(in the rows, 128 means zero)
The rows of D fall into several groups, and each row is roughly a mix of its group's hidden directions.
D:
[[125 170 156 125 144 140 109 128 197 132]
 [104 135 124 190  72 135 130 134 113 145]
 [157 111  88  82 129  95 107  93 115 146]
 [139 149 118 106  91 159 116 110 167 180]
 [144  94 149  94  99 130 138 145 132  66]
 [146 166 126 143 112 119 122 119 167 193]
 [112 153 125 136 175 135 139  82  87 160]
 [112 157 193 137 153 127 159 107 133 155]
 [111 163  91 147 147  78 144 103 125 162]
 [ 84  98 181 127 144 155 146 126 125 162]
 [ 91 113 180 162 109 113 110 118 150  93]
 [141 103  66 122 146 140 130 162  85 135]
 [170 116 142 144 141 120 128 168 114 189]
 [105  73 154 175 109 111 138 136 105 148]
 [115 135  82 143 109  70 128 119 166 144]
 [120 105 109 111 135 188 104 148  83 141]
 [174 146 141  94 129 166 139  85 159 133]
 [154 151 128 120 151 114 147 120  66  85]
 [155 153 141 121  57 105 154 112 124 119]
 [152 109 154 179  86 123 141 149  92 114]
 [147 127 183 147 102 176 105 149 149 139]
 [108  98  87 171  87 120  94 132 115 144]
 [118  80 149 129 133  99 117 172  81 138]
 [128  82 145 190 117 152 109 148 125 148]
 [129  89 144 185 157 126 136  93  97 119]
 [157 137 167 125 135  63 126  91 125 139]
 [170 136 103 176  98 113 112  96 105 106]
 [128 162 161 153  89 158  95 123 165 147]
 [114 142 111 152 104  95 160  75 157 106]
 [171 120 146  68 129  98 126 144  96 117]
 [107  94 109 128 109  73 140 137 178 115]
 [122  97 145 173 134 164 122  98  80 146]
 [178 147 113 155 167 153 101 158 113 109]
 [ 93 124  88 150 137 174 146 175 132 119]
 [169 129 147 105 136 133  73 124  94  93]
 [136 174 118 140 105 161 150  90 174 121]
 [138 155 128 154  87  99 118  83 171 140]
 [117 126  93 174  72 123 101 115 111 148]
 [104  49 126 108 139 100 134 131 131 125]
 [101 137 133  96 135  77 156 112 179 122]
 [119 170 126 139 121 184 170 146 105 110]
 [155 100 162 145 115 175 120 138  85 101]
 [146 152 166 107 104 151 167  99  87 114]
 [106 107 183 162 136  91 108 131 150 102]
 [151 113  90 103 153  81  86 111 114 113]
 [122 143 170 119  96 183 161 117 109 108]
 [181 125 116 141 152 146 164  84 111 104]
 [129 190 118 115 126 120 114  89 163 160]
 [119 158 124 115 136  70 145 116 184 130]
 [ 86 138  80 176 158 143 106 121 128 131]
 [ 97  76 128 140 103 118 181 124  99 134]
 [106 113 129  89  77 156 127  83 151 127]
 [151 142 135 197 162 112 135 110 100 135]
 [129 174 139 140  99 129  91  86 123  85]
 [ 74 118 140 130 103  91 106 177 129 140]
 [147 133 152 146 117 167  85 100 178 137]
 [143  92 130 118 163  88 136 153  79 105]
 [137 151 126 170 119 184 157 101 160 128]
 [149 153 152 139 126  81 106 103 168 166]
 [144 143 132 145 128 137 157 195  96  96]
 [125 121  96 126 205 150 103 126 120 124]
 [141 113  91 160 180 121 144 103  96 101]
 [132 157 182 158 137 103 162  89 122 132]
 [113 160 103 148 106  97 129  75 127 168]
 [142 122 158  95 166 150 159 127 181 112]
 [145 128 162 123  61 102 160 110 138 128]
 [121 105 156 117  97  96 155 179 160 109]
 [113 130 106  79 158  97 143  88 148  98]
 [ 69 102 124 158 134  89 119 164 119 127]
 [151 206 136 161 130 140 110 132 134 129]
 [143 165 118 118 142 141 107  54 131 124]
 [152 127  85 123  93 146  93 182 130 125]
 [110 158 159 152 163 106 133 140 187 126]
 [156 129  73 108  93 130 100 107 110  94]
 [141 157  93  97 152 118  94 162  86 114]
 [123 139 163 109  63 103 135 167 132 131]
 [172 127 159 121 131  83 121 114 133 181]
 [135 132 138 101 119 106 122 141 205 104]
 [110 124 116 150 129  62 170 101 110 127]
 [126 164 139 155  90 162 148 182 133 119]
 [ 90 155 128 108 104  88 138 123 182 110]
 [139 137  81 133 157 125  91 160 164 162]
 [104 135 166  90 164 146 147 173 142 146]
 [125 157  70 122 139 162 139 150 158 162]
 [119  88 148 109 119 104  89 158  88 161]
 [103 136 129 144 171  88 173 125  91 147]
 [ 95 110 141 154  83 134 117 122 176 165]
 [139 114 168  86 137 140  90 114 128  77]
 [166 174 159 121 118 147 114  78 140 110]
 [173 180 103  91 140 121 130  98 112 138]
 [ 96 101 120 152 105 169  83 158 149 115]
 [102 149 120 169  78 149 122  98 153 155]
 [157 130 111  91 195 153 115 109 132 121]
 [109 122 145 164 136 153 146 199 122 117]
 [112 161 121 133 141 146 121 175 124 191]
 [104  95 113 159 141 133 104  71 131 163]
 [ 86 114 104 109 175  80 104 132 135 116]
 [143 136 123 121 169  95 169 142 153 179]
 [ 80 121 101 143 183 109 118 157 134 107]
 [130  72 113 147 147  90 146 135 127  80]
 [101  88  92 131 146 165 130 179 124 116]
 [180 156  95 107 133 134 113 114  77 119]
 [106 129 150 116  85 147 164  98 166 163]
 [ 96 130 105 151 105 125 100  70 147 161]
 [ 93 102 153 153 127 170 113 173 155 112]
 [151 131 168 127 104 176  92 130 171 125]
 [160  99 118 133 188 124 150 122  95  98]]

Here is one row of each group, with its name. Which group are the others in?
[130 190 140 141 138  88 164 116 111 151]
H
[162 132 171 122  74 131 162 157 119 122]
M
[149 140 150 132 132 156 151 164 150 191]
N

[180 141 127  74 140 128 133  83 135 118]
M
[167 143 124 158  95 116  96 128 183 115]
H
[ 88 161  84 152 147 131 168 138 156 121]
N
[126 162 120  64 162 133 123 108 160 114]
H
[129 138 120 147 109 152  91  62 144 154]
H
[ 99  86 118 183 115 128 107 169 129 138]
N
[134 120 113 109 167 123 137  72  99  85]
H
[128 145 144 160 130 171 169 173 151 105]
M
[141  94 116 118 158  67  90 117 119 111]
N
